In the rows, 128 means zero.
Where one turn sends some rows of the set: a few examples, then the rows asked
raba: [162 113 152 112 139 146 147 180 141 100 128  86  98 112 145 106 128  92
 132 122  86 116 118 130 153 112 135 160 134 131 128 135 120 180 120 152
 142 148 123 132 153]
zogat: [137 138 149 140 164 147 163 136 149 144 156  96 101 152 129 117 113 101
 103 145 103 158 144 122 135 101 173 158 149 144 129 153 116 140  81 135
 138 144 125 117 131]
gof: [134 123 125 150 128 121 114 132 116 124 110 127 120 135 139 137 112 120
 137 129 142 142 152  94 115 162 132 170  79 178 119 140 112 148 138 158
 155 145 116 134 129]
feb: [139 118 131 167 144 116  99 158 125 115 123  88  93 146 165 137 139 138
 138 123 126 139 122 135  98 140 134 152  94 104  92 101 112 159 126 140
 117 107 151 112 146]
lekuv: [124 132 124 144 132 167 137 134 105 133 131 125  94 101 133 134 110 148
 128 110 135 101 110 125 122 119 139 121 120 148 144 146 116  96 129 158
 124 106 124  99 138]
vonot: [101 122 133 162 150 143 144 160  91 146 141 110 133 121 156 143 119 131
 117 147 139 108 109 125 120 129 130 138 134 176 124 121 116 108 114 149
 103 108 152 105 126]
zem: [128 146  96 127 132 171 145 171 132 156 139 128 108 117 155 125 129 116
 152 126 111 126 123 104 183 121 166 139 100 174  98 119 126 136 142 116
 134 153 128 134 114]
mesir: [132 125 126 153 133 159 135 125  98 145 138 131 102  94 133 128 117 148
 123 119 138 104 112 114 125 126 134 139 120 169 140 131 104 104 128 156
 128 104 121  88 133]
Deta: [161 140 147 149 128 158 122 172 144 126 131  99 109 121 129 111 145  78
 116 120 104 133 106 109 152  96 157 185 119 135 132 125  91 186 131 156
 160 167 119 130 120]
Tupo: [138 133 142 142 144 153 123 133  97 168 137 125  95 117 101 141 149 134
 131 132 155 112 126 129 136 132 156 121 133 139 138 155 113 106 134 127
 133 120 108 114 141]
pusam: [139 141 146 146 165 151 165 135 149 144 163 103 103 154 133 112 125 101
 101 139 100 155 139 110 138 101 177 165 149 157 118 149 115 152  86 137
 141 142 120 117 129]
dit: [137 152 144 104 150 151 126 179 123 120 151 100 121 146 151 140 113 107
 102 137 121 116 122 131 141 113 175 153 142 120  99 144 153 133  79 126
 124 147 148 137 144]
Zute: [137 154 129 104 123 173 119 156 125 119 163 116 114 110 149 113 120 128
 107 125 131 140  97  96 135 127 197 147 119 119 108 149 107 150 120 160
 131 166 134 115 144]
sel: [168 146 136 141 135 149 133 121 132 109 157 118 134 122 143 109 104 123
 117 122 119 130 117  70 148 113 172 151 117 120  89 102 123 140 107 111
 160 163 114 115 130]
gufe: [102 132 142 161 142 140 132 148  96 138 127 108 129 126 155 144 110 143
 110 146 138 105  98 114 107 114 126 127 119 169 125 119 116 105 112 145
 109 115 142 105 115]
Mezon: [130 134 127 155 125 123 120 157 147 116 103 106  59 135 146 143 133 117
 120 117 122 124 122 127 111 100 129 161  89 114 126 112  95 159 118 150
 119  94 143 128 168]
mogol: [144 152 130 109 127 175 128 165 122 112 164 116 113 116 151 115 122 122
 106 129 134 141  97  97 143 136 194 148 132 128 104 150 103 162 118 156
 139 161 130 120 153]
Pivul: [140 129 162 187 152 123 157 153 120 158 140 137 126 124 110 142 148 124
 127 128 136 107 140 130 150 120 155 111 134 127 124 121 112 106 133 115
 125 127 114 109 116]
pafit: [136 116 124 178 122 152 104 125 134 144 116 121  63 142 148 133 134 106
 126 109 133 156 109 138 117 128 155 143 100 125 129  92  95 150 130 140
 116 130 125 157 158]
Vuf: [125 140 158 179 151 128 154 150 118 158 141 140 129 130 116 132 142 126
 125 122 138 118 132 125 133 118 161  98 125 112 120 122 117 107 146 129
 127 140 120 107 105]
naget: [132 139 130 173 128 124 129 149 114 149 116 118  95 155 143 124 141  88
 121 113 126 149 117 131  98 118 124 178 100  86 107  83 112 158 115 139
 135 112 148 122 121]
Bovi: [148 130 138 176 131 117 122 150 109 151 121 127  93 146 145 137 142  98
 123 112 137 143 124 132  98 127 132 186 103  87 101  85 115 159 107 133
 132 111 141 118 120]
fevi: [159 122 148 166 128 167 153 159 150  97 153 107 114 128 162 113 114 128
 106 114  86 122  95 110 144 106 156 167 140 149 114 126 110 147  82 126
 120 145 107  99 111]
duter: [159 129 138 121 137 163  92 154 123 115 126  73 117 132 149 110 130  95
 128 122  97 110  97 110 139  98 132 179 111 148 109 112 138 169 119 134
 149 162 125 142 128]
lufa: [144 155 149 108 155 147 128 177 123 113 152 103 118 151 153 139 119 107
  97 136 118 110 122 124 143 115 170 157 146 137  96 142 151 145  76 122
 136 140 141 139 147]
Zub: [156 106 144 173 117 127 127 174 129 111 100 144 109 128 138 163 116  99
 148 117 126 122 134 121 143 163 126 161 107 137 122 133 121 134 122 117
 138 154  94 145 115]
zup: [108 152 125 180 148 129 148 170 100 138 142 118 153 122 138 157 119 115
 129 140 159 110 122 110 127 117 148 133 130 114 118 116 117  98 119 130
 130 122 154 108 115]
vuboz: [139 122 138 128 159 144 136 156 136 128 144  72 127 133 141  98 137  79
 142 139  97 149 124 105 146 111 154 153 123 129 103 117 121 180 144 149
 146 173 138 143 139]
ped: [131 137 150 154 131 151 139 138 104 162 128 128  96 121 104 141 145 128
 125 132 155 120 114 130 127 123 153 119 136 128 158 158 101 108 122 126
 133 127 100 117 129]
pano: [143 149 135 146 124 129 153 182 145 139 122 121 115 129 151 125 140 136
 121 152 122 120 135 110 173 118 152 151 103 200 131 130  87 157 114 111
 152 139 115 117 115]
zolom: [163 150 144 143 128 140 127 118 139 110 153 124 136 119 143 108 107 127
 111 120 115 126 115  76 143 107 173 147 110 115 103 100 119 131 103 112
 155 169 116 112 120]
mide: [118 144 131 185 141 137 135 175  98 142 147 129 157 116 139 155 133 119
 125 133 158 101 114 113 144 126 155 131 125 128 110 103 112 103 132 129
 121 130 150 113 116]
fem: [133 115 125 141 146 124 123 142 134 132 111 133  94 138 128 154 128 107
 153 107 119 115 166 112 130 139 132 169  90 158 114 155 156 131 128 133
 129 137 106 151 131]
Pek: [132 125 127 155 135 119 108 152 122 115 113  83  94 151 160 121 135 129
 137 125 124 140 117 129  92 130 117 151  90  97  98  97 113 158 129 138
 127 108 151 113 149]
tiram: [123 131 130 156 130 118 147 143 127 136 121 134  83 142 149 112 151  84
 132 110 120 150 121 141 115 138 142 135 109  85 130  91 108 155 128 141
 134 124 143 151 159]
Bama: [132 120 129 157 138 113 144 130 121 142 132 139  83 136 153 115 153  93
 138 102 127 149 134 144 110 148 147 145 114  90 129  92 119 152 119 138
 131 120 140 151 159]
Mir: [119 105 115 174 129 138 160 164 119 129 123 119 123 132 142 147 112  98
 154 124 120 155 146 107 124 157 132 188 100 156 112 149 109 148 128 169
 116 134 128 124 110]
konud: [152 137 108 117 128 163 159 195 114 139 132  89 120 128 140 127 125 137
 160 142 127 128 146 126 174 133 148 156 112 154  97 152 120 147 124 114
 140 127 128 106 126]
Fofif: [119 124 138 162 126 124 123 190 122 119 121 146 128 139 153 151 152 101
 139 110 116 126 125 126 132 174 150 160  98 147 111 147 122 151 138 161
 121 154 131 147 103]
vunif: [154 155 131 125 117 148 145 161 106 152 131 131 127 132 147 108 152 138
 132 119  99 113 119 111 162 129 147 162  91 177 100 120 122 151 117 124
 151 134 123 107  80]
zagib: [132 121 124 175 119 153 108 138 143 136 107 110  60 146 144 130 138 101
 129 112 123 150 101 137 119 117 143 137  98 111 131  98  94 150 136 132
 120 129 123 151 157]
Bivo: [144 141 121 122 130 141 175 172 106 148 126 123 118 127 153 125 121 102
 143 155 112 138 128 125 174 151 138 152 133 174 130 124 111 137  95 108
 167 131 131 131 118]
ziki: [154 123 153 166 126 155 152 155 153 100 149 107 118 125 163 111 107 130
 101 123  87 129  98 117 136 105 152 165 138 144 131 127 102 139  75 129
 122 148 113  94 107]
sike: [156 139 141 133 148 126 145 154 134 112 127  95 124 120 141 113 110  73
 117 133  99 121 134  97 146  89 131 187 118 144 121 100 119 173 108 152
 172 143 144 134 139]
Gamu: [131 123 126 168 127 121 123 152 144 117 112 111  63 126 150 155 132 121
 124 118 126 129 126 123 115 112 144 164  92 123 126 111  88 159 111 155
 106  93 145 134 170]

lekuv turns into ped
zagib turns into tiram
sel turns into lufa
Now find these:
mesir turns into Tupo
Mir turns into gof
feb turns into Gamu
sike turns into duter
pano turns into zem
zogat turns into zolom

Where one turn sends some rows of the set: a few examples, then the rows asked
sodu: [102  95 109 118 122 108 151 156 139 136 120 125]
zapa: [101  96 119 120 128 108 142 158 150 139 114 129]
Fome: [104 102 104 122 108 107 143 153 150 144 107 131]
biz: [136 118 157 111 106 130  91  96 114 122 136 139]
kesop: [143 128 140 122 117 138  99 104 111  93 134 121]
Kife: [148 127 148 119 119 127 106 110 115  92 142 113]
bafo: [145 141 141 125 102 102 100  92 129 118 119 148]
bedu: [146 156 159 117 111 132 110 125 149 138 149 128]
nik: [ 98  91 106 119 109 125 135 152 140 146 111 129]
losu: [144 136 131 127 114 131  99  98 115  94 123 128]
vud: [128 157 120 109 111 113 122  80 127 118 128 127]
Rukeb: [155 145 139 127 118 106 113 105 128  90 129 121]
Sivar: [ 96  90 105 120 120 122 141 153 132 136 114 128]
nosu: [151 141 153 120 107  88 112 100 135 116 129 137]
ruf: [121 148 120 105 112 132 113  78 117 121 130 126]
Teb: [101 100 112 124 128 107 142 153 151 138 108 133]
bozun: [142 117 167 107 110 120 100 105 117 118 147 129]
kade: [151 128 166 110 111  96 110 109 131 116 144 129]
gat: [137 154 150 121 106 149  99 119 141 143 142 136]
tik: [ 96  91 119 119 129 117 141 157 144 140 117 128]
lelu: [141 152 157 115 110 144 105 124 143 142 148 130]
fer: [144 167 142 125 105 132 106 116 152 140 133 138]
gir: [137 162 142 124 105 142 100 113 144 143 133 141]
vob: [127 136 146  91 119 126 123  92 121 119 157 109]
Zabot: [107  97 111 120 110 104 147 156 151 141 115 124]
dekit: [154 135 148 119 121 112 112 112 124  90 140 113]
vori: [ 99  99  99 125 118 110 146 150 140 135 108 133]
kifom: [101  95 102 122 106 117 135 149 144 146 103 133]
Ragod: [133 157 130 104 115 101 131  87 135 115 138 118]
taki: [106  89 117 116 112 111 143 159 147 143 120 122]
Pasem: [103 100 102 121 120 106 150 152 141 136 112 130]
Morab: [ 93  89 117 120 128 123 135 155 141 138 113 132]
zil: [100  86 114 115 111 122 136 157 141 145 119 125]
Zut: [ 92  95 111 123 126 123 135 149 144 141 106 136]
gotek: [120 138 135  97 114 140 113  84 113 122 145 117]
Tibam: [ 96  95  99 123 118 120 143 148 134 138 111 132]
Lasam: [ 94 101 110 127 126 113 138 149 148 141 103 137]
Mimag: [148 145 129 131 115 114 106  99 124  92 119 128]
Kufiz: [134 146 145  96 119 108 131  94 129 117 151 109]
foz: [137 132 140 121 104 123  90  88 118 123 121 150]
vor: [149 164 151 122 110 124 111 121 153 139 140 132]
ropaz: [100  90 110 117 122 119 146 156 136 137 121 124]

zil turns into nik
Zut turns into Lasam
biz turns into foz
Now find these:
Mimag turns into Rukeb
Sivar turns into Tibam
gir turns into fer
Kufiz turns into vob

Where one turn sends some rows of the set: a few examples, then the rows asked
L: [116 103 140 116 141  71 133 135 148 102 104 105 163 124]
B: [133 106 129 141 118 123  79 124 138 143 116 146 131 151]
Q: [122  89 139 121 131 105  96 142  83 128 107 157 174 103]
G: [139  72 138 122 147 105 123 133 154 124 112 134 120  84]
F: [150  90 170 130 118 101 134 147 148 136 118 124 167 112]
X: [122 103 136 130 144 117  97 135  71 120 101 150 172 101]
V: [177 115 159 154 153 114 118 129 118 119 129 116 151 121]
N: [106 135 123 123 159 102 124 123 128  97  87  99 155 133]
D: [127 122 119 104 179 135  92 122 143 114 105 120 137 112]
K: [119  96 140 137 148 104  90 120  80 108 105 138 179 105]
Z: [117  82 142 128 135  93  88 127  91 117 109 147 183 106]
P: [131 106 145 155 111 138 133 140 121 145  91 140 127 108]
T: [121  99 114 116 149 136 104 131 142 131  96 143 107  99]
M: [106 131 115 125 135 117 140 145 116 121  77 128 127 121]
Y: [131 118 155 125 147 109  95 118 151 114 116 103 187 140]
H: [111 135 133 150 139 147  97 112 124 125  87 117 148 138]
U: [116  98 133 116 117  87 150 154 137 126  95 132 136 113]
J: [148  86 149 174 126 106 104 113 131 128 120 129 126 125]
E: [162 134 140 120 146 130  92 141 126 138 127 133 157 147]
A: [146  95 142 108 177 105 111 124 155 106 120 111 150  96]

G turns into A
X turns into Q
Now find these:
B turns into J
U turns into L
F turns into Y

